Each cloud below is a set of points, in no order, taken from a shape made of curves that can fork, meet and close up, bent smoothly into 8 dimensions.
After each cloud, say how many separate pieces and how many independent loops its shape has (a theta shape has two loops).

P:
[[.08, .09, -.39, .39, -.03, -.16, .21, -.07],
[-.15, -.18, .06, .13, -.01, -.19, .03, .03],
[-.34, -.15, .21, .00, .24, -.22, .03, .03],
[-.03, -.10, -.17, .25, -.09, -.18, .09, -.01],
[.12, .20, -.44, .44, .04, -.17, .25, -.08],
[-.29, -.13, .18, .02, .21, -.21, .04, .03],
[-.35, -.16, .23, -.01, .25, -.22, .03, .03],
[.16, .37, -.42, .45, .14, -.17, .28, -.05],
[.00, -.06, -.24, .29, -.09, -.17, .12, -.03],
[-.30, -.14, .19, .02, .22, -.21, .04, .03],
[-.01, -.08, -.21, .28, -.09, -.17, .11, -.03],
[-.46, -.28, .35, -.08, .21, -.26, -.05, .05],
[-.40, -.21, .28, -.04, .24, -.24, .00, .04],
[.04, .00, -.32, .34, -.07, -.17, .16, -.06],
[-.04, -.12, -.15, .25, -.08, -.18, .09, -.01],
[-.36, -.17, .24, -.02, .25, -.22, .02, .03],
[.16, .36, -.42, .46, .13, -.18, .28, -.05],
[.11, .18, -.44, .43, .03, -.17, .25, -.08],
[-.37, -.18, .25, -.02, .25, -.23, .02, .04],
[-.09, -.16, -.04, .19, -.06, -.19, .05, .01],
[-.45, -.27, .34, -.07, .22, -.25, -.04, .05],
[-.15, -.18, .06, .12, .00, -.20, .03, .03],
[.13, .25, -.44, .45, .07, -.17, .27, -.08],
[.01, -.04, -.27, .31, -.08, -.17, .13, -.04],
[.13, .26, -.45, .46, .08, -.17, .27, -.07],
[-.31, -.14, .19, .01, .23, -.21, .04, .03],
[-.22, -.16, .13, .07, .10, -.21, .03, .03],
[.14, .31, -.44, .46, .10, -.17, .28, -.07],
[-.26, -.14, .16, .04, .16, -.21, .04, .03],
[-.25, -.14, .16, .05, .15, -.21, .03, .03],
[-.10, -.17, -.01, .17, -.05, -.19, .05, .02],
[-.22, -.15, .14, .06, .11, -.21, .04, .03],
[.14, .30, -.44, .46, .10, -.17, .28, -.07],
[-.18, -.17, .09, .10, .03, -.20, .03, .04],
[-.04, -.13, -.13, .23, -.08, -.18, .08, -.01],
[.14, .29, -.44, .46, .09, -.17, .27, -.07],
[.15, .34, -.43, .46, .12, -.17, .28, -.06],
[-.19, -.17, .11, .09, .06, -.21, .03, .03],
[-.49, -.32, .38, -.10, .20, -.27, -.08, .06],
[-.28, -.14, .17, .03, .19, -.21, .04, .03],
[.16, .39, -.40, .45, .16, -.17, .28, -.03],
[-.24, -.15, .15, .05, .14, -.21, .04, .03],
[.17, .41, -.39, .44, .17, -.17, .27, -.02],
[.11, .17, -.43, .43, .01, -.17, .24, -.08],
[.02, -.03, -.28, .32, -.08, -.17, .14, -.04],
[-.47, -.30, .36, -.08, .21, -.26, -.06, .05],
[-.27, -.14, .17, .04, .18, -.21, .04, .03],
[.09, .13, -.42, .41, -.01, -.17, .22, -.08],
[.09, .12, -.41, .41, -.02, -.16, .22, -.08],
[.10, .14, -.42, .42, .00, -.17, .23, -.08],
[.06, .05, -.37, .38, -.05, -.16, .19, -.07],
[-.20, -.17, .12, .08, .07, -.20, .03, .03],
[-.05, -.13, -.11, .22, -.08, -.18, .07, -.01],
[.13, .23, -.45, .45, .06, -.17, .26, -.08],
[.17, .43, -.38, .43, .18, -.17, .28, -.01],
[-.38, -.19, .26, -.03, .25, -.23, .01, .03],
[-.12, -.17, .02, .15, -.04, -.19, .04, .02],
[-.43, -.24, .31, -.05, .23, -.24, -.02, .04],
[-.17, -.17, .08, .11, .02, -.20, .03, .03],
[-.11, -.17, .01, .16, -.04, -.19, .04, .02],
[-.32, -.14, .20, .01, .23, -.21, .04, .03],
[-.09, -.17, -.03, .18, -.06, -.18, .05, .01],
[.12, .22, -.44, .45, .05, -.17, .26, -.08],
[-.27, -.14, .17, .03, .18, -.21, .04, .03],
[.03, -.02, -.30, .33, -.08, -.17, .15, -.05],
[.04, .02, -.33, .35, -.06, -.17, .17, -.06],
[-.07, -.15, -.08, .21, -.08, -.18, .06, .00],
[-.48, -.31, .37, -.09, .20, -.27, -.07, .05],
[.08, .07, -.38, .39, -.04, -.16, .20, -.07],
[-.21, -.16, .12, .07, .09, -.20, .03, .04],
[.06, .04, -.35, .37, -.05, -.16, .18, -.06],
[-.34, -.16, .22, -.01, .24, -.22, .03, .03],
[-.43, -.25, .32, -.06, .23, -.24, -.03, .04],
[-.08, -.16, -.06, .20, -.07, -.18, .06, .01],
[-.41, -.23, .30, -.05, .24, -.24, -.01, .04],
[-.23, -.15, .15, .06, .13, -.21, .03, .03],
[-.02, -.09, -.19, .27, -.09, -.17, .11, -.02],
[-.39, -.20, .27, -.04, .24, -.23, .00, .04],
[.16, .38, -.41, .45, .15, -.17, .28, -.04],
[.15, .33, -.43, .46, .12, -.17, .28, -.06],
[-.13, -.18, .04, .14, -.02, -.19, .03, .03],
[-.18, -.17, .10, .09, .05, -.20, .03, .03],
[-.33, -.15, .20, .00, .24, -.22, .04, .03]]
pieces  1
loops  0

G:
[[.19, -.23, .03, -.07, -.14, -.27, -.06, -.13],
[.07, -.32, .12, -.05, -.15, -.15, -.30, -.10],
[.01, -.25, .06, .03, -.17, .01, -.24, -.01],
[.19, -.35, .07, -.12, -.14, -.37, -.17, -.16],
[-.15, .54, .04, .16, .00, .51, .32, .13],
[-.12, .50, .01, .17, -.02, .50, .31, .13],
[.10, -.16, -.03, .05, -.18, -.03, -.02, -.02],
[.10, -.14, -.03, .05, -.18, -.03, -.01, -.02],
[-.14, .47, .16, .08, .05, .38, .19, .05],
[.05, -.22, .00, .04, -.19, -.01, -.13, .00],
[.20, -.27, .05, -.09, -.14, -.32, -.10, -.15],
[-.10, .40, .08, .13, -.02, .40, .20, .08],
[.16, -.13, .00, .01, -.16, -.12, .02, -.08],
[-.12, .43, .14, .10, .02, .37, .18, .06],
[.13, -.12, -.02, .03, -.17, -.06, .02, -.05],
[-.19, .57, .15, .10, .07, .46, .24, .08],
[-.14, .53, .02, .16, -.02, .51, .32, .13],
[.02, -.24, .02, .05, -.19, .01, -.18, .00],
[.00, -.25, .07, .02, -.17, .01, -.25, -.01],
[-.11, .42, .13, .10, .01, .38, .19, .07],
[.06, -.20, -.03, .05, -.19, -.02, -.08, .00],
[.12, -.36, .11, -.09, -.15, -.28, -.28, -.14],
[.20, -.25, .04, -.07, -.14, -.28, -.08, -.14],
[-.18, .55, .18, .08, .08, .43, .20, .06],
[-.11, .42, .03, .16, -.04, .45, .25, .11],
[.16, -.37, .10, -.11, -.14, -.35, -.24, -.16],
[-.10, .40, .04, .15, -.03, .43, .23, .11],
[.07, -.20, -.03, .05, -.19, -.02, -.06, -.01],
[-.10, .41, .10, .11, .00, .39, .20, .07],
[.14, -.12, -.01, .02, -.17, -.09, .02, -.06],
[.17, -.17, .02, -.03, -.15, -.19, -.01, -.11],
[-.16, .55, .05, .15, .02, .51, .31, .13],
[.16, -.14, .01, -.01, -.16, -.14, .00, -.09],
[.01, -.24, .04, .04, -.18, .01, -.20, -.01],
[-.11, .44, .02, .17, -.04, .48, .26, .13],
[-.13, .45, .16, .08, .04, .37, .18, .06],
[.18, -.19, .03, -.04, -.15, -.22, -.03, -.12],
[-.11, .45, .01, .17, -.03, .48, .28, .13],
[.05, -.22, -.01, .05, -.19, -.01, -.11, .00],
[-.17, .53, .18, .07, .08, .41, .19, .06],
[.02, -.27, .10, .00, -.17, -.03, -.28, -.04],
[.08, -.17, -.03, .05, -.19, -.02, -.04, -.01],
[.19, -.36, .08, -.11, -.14, -.37, -.19, -.16],
[.01, -.25, .05, .05, -.18, .02, -.22, -.01],
[-.15, .50, .17, .08, .07, .39, .18, .05],
[.03, -.24, .01, .04, -.19, .00, -.16, .00],
[.20, -.31, .06, -.11, -.14, -.35, -.14, -.15],
[.12, -.13, -.02, .04, -.17, -.04, .02, -.04],
[-.19, .56, .16, .09, .07, .45, .23, .07],
[.18, -.37, .09, -.12, -.14, -.36, -.22, -.16],
[-.17, .57, .07, .14, .04, .50, .30, .11],
[-.16, .51, .18, .08, .08, .39, .18, .05],
[.09, -.34, .12, -.07, -.15, -.20, -.29, -.11],
[-.12, .48, .01, .17, -.02, .49, .29, .13],
[-.18, .58, .09, .13, .04, .49, .28, .10],
[.05, -.30, .12, -.03, -.16, -.11, -.30, -.08],
[.11, -.13, -.03, .05, -.17, -.04, .01, -.03],
[.10, -.34, .11, -.07, -.15, -.24, -.29, -.13],
[.03, -.28, .11, -.01, -.16, -.07, -.29, -.06],
[-.18, .57, .13, .11, .06, .48, .26, .09],
[-.10, .40, .07, .13, -.03, .41, .20, .09],
[.00, -.26, .09, .02, -.17, -.01, -.27, -.03],
[.14, -.37, .10, -.11, -.14, -.31, -.26, -.14]]
pieces  2
loops  2
